[[133 135 125]
 [ 99 131  99]]
|
[[ 99 131  99]
 [133 135 125]]

[[129 128 131 127]
 [107 122 147 126]
 [127 128 124 133]]
|
[[107 122 147 126]
 [127 128 124 133]
 [129 128 131 127]]

[[121 133 117 103 137 107 155 149]
 [115 149 130 123 138 133 127 128]]
|
[[115 149 130 123 138 133 127 128]
 [121 133 117 103 137 107 155 149]]

[[143 136 111 112]
 [130 150 102 134]
 [115 150 128 147]
 [108 110  99 130]]
|
[[108 110  99 130]
 [115 150 128 147]
 [130 150 102 134]
 [143 136 111 112]]

[[158 137 121 143 131]
 [143 154 125 142 120]
 [108 108 131 120 137]
 [118 135 128 126 140]
 [107 114 125 105 127]
 [132 132 123 127 136]]
|
[[107 114 125 105 127]
 [108 108 131 120 137]
 [118 135 128 126 140]
 [132 132 123 127 136]
 [143 154 125 142 120]
 [158 137 121 143 131]]

[[128 132]
 [143 109]
 [130 101]
 [132 121]
 [134 129]]
|
[[128 132]
 [130 101]
 [132 121]
 [134 129]
 [143 109]]

[[103 134 122]
 [145 110 123]
 [128 124 134]
 [144 103 121]
 [120 140 114]
 [114 132 119]
 [134 116 114]]
|
[[103 134 122]
 [114 132 119]
 [120 140 114]
 [128 124 134]
 [134 116 114]
 [144 103 121]
 [145 110 123]]
---
[[142 140 125 127 137 122 134 122 137]
 [136 143 126 112 133 129 137 138 141]
 [114 113 139 124 124 119 130 123 127]
 [118 130 142 126 121 129 123 120 118]
 [131 106 127 148 129 135 136 129 128]
 [127 132 134 124 120 123 113 137 110]
 [120 113 127 136 115 124 127 119 125]
 [120 113 126 137 115 125 127 119 125]]
|
[[136 143 126 112 133 129 137 138 141]
 [118 130 142 126 121 129 123 120 118]
 [127 132 134 124 120 123 113 137 110]
 [120 113 126 137 115 125 127 119 125]]

[[120 124 136 119 136 115 131]
 [133 132 126 134 122 136 126]
 [108 111 132 107 145 103 132]
 [118 121 133 119 137 113 130]
 [111 115 136 110 144 103 133]
 [125 127 131 126 130 122 129]
 [126 126 128 124 130 127 128]
 [118 117 126 115 137 119 129]]
|
[[133 132 126 134 122 136 126]
 [118 121 133 119 137 113 130]
 [125 127 131 126 130 122 129]
 [118 117 126 115 137 119 129]]

[[121 126 142]
 [144 156 146]
 [116 111 113]
 [122 117 116]
 [136 125 124]
 [106 113 137]
 [140 131 144]
 [121 131 126]
 [135 147 146]
 [131 134 133]
 [107 143 135]]
|
[[144 156 146]
 [122 117 116]
 [106 113 137]
 [121 131 126]
 [131 134 133]]

[[119 117 130 127 143 123]
 [138 116 143 104 141 122]
 [130 138 134 139 111 129]
 [125 132 123 124 133 127]
 [133 138 135 141 121 140]
 [138 114 131 113 144 133]
 [119 135 132 135 106 120]
 [142 140 139 126 132 153]
 [131 128 124 118 143 142]
 [129 135 121 111 120 129]]
|
[[138 116 143 104 141 122]
 [125 132 123 124 133 127]
 [138 114 131 113 144 133]
 [142 140 139 126 132 153]
 [129 135 121 111 120 129]]

[[118 111 136 132 136 141 128 132]
 [130 125 128 123 132 139 126 122]
 [134 138 118 128 115 136 125 123]
 [142 140 112 140 119 128 104 118]
 [132 132 130 135 130 139 129 137]
 [126 129 120 124 118 129 128 120]
 [103 108 148 139 139 123 131 146]
 [126 122 115 141 117 145 107 121]
 [145 151 115 108 122 138 140 121]]
|
[[130 125 128 123 132 139 126 122]
 [142 140 112 140 119 128 104 118]
 [126 129 120 124 118 129 128 120]
 [126 122 115 141 117 145 107 121]]

[[105 118 124 112 121 139 150 111]
 [139 119 112 130 144 143 118 112]
 [112 137 115 129 103 117 126 124]
 [105 106 146 131 142 114 112 117]
 [138 140 129 128 112 117 107 103]
 [136 144 139 146 129 146 137 148]
 [144 130 145 120 150 114 150 142]]
|
[[139 119 112 130 144 143 118 112]
 [105 106 146 131 142 114 112 117]
 [136 144 139 146 129 146 137 148]]

[[122 107 139 139]
 [137 124 138 151]
 [139 111 106 114]
 [129 115 139 143]
 [119 136 132 136]
 [143 145 106 102]]
|
[[137 124 138 151]
 [129 115 139 143]
 [143 145 106 102]]

[[107 101 140 121 114 124]
 [141 128 132 133 136 140]]
|
[[141 128 132 133 136 140]]

[[103 105 115 120 136 107 152 136 100 117 103 146]
 [127 130 110 101 104 102 122 139 105 111 147 107]
 [132 137 105 106 150 138 148 150 143 117 107 136]
 [132 117 111 120 104 137 126 122 147 111 124 132]
 [151 133 110 120 141 124 149 119 141 109 112 107]
 [133 107 133 152 151 111 143 140 141 141 128 147]
 [106 148 118 124 146 120 110 131 144 142 108 117]]
|
[[127 130 110 101 104 102 122 139 105 111 147 107]
 [132 117 111 120 104 137 126 122 147 111 124 132]
 [133 107 133 152 151 111 143 140 141 141 128 147]]
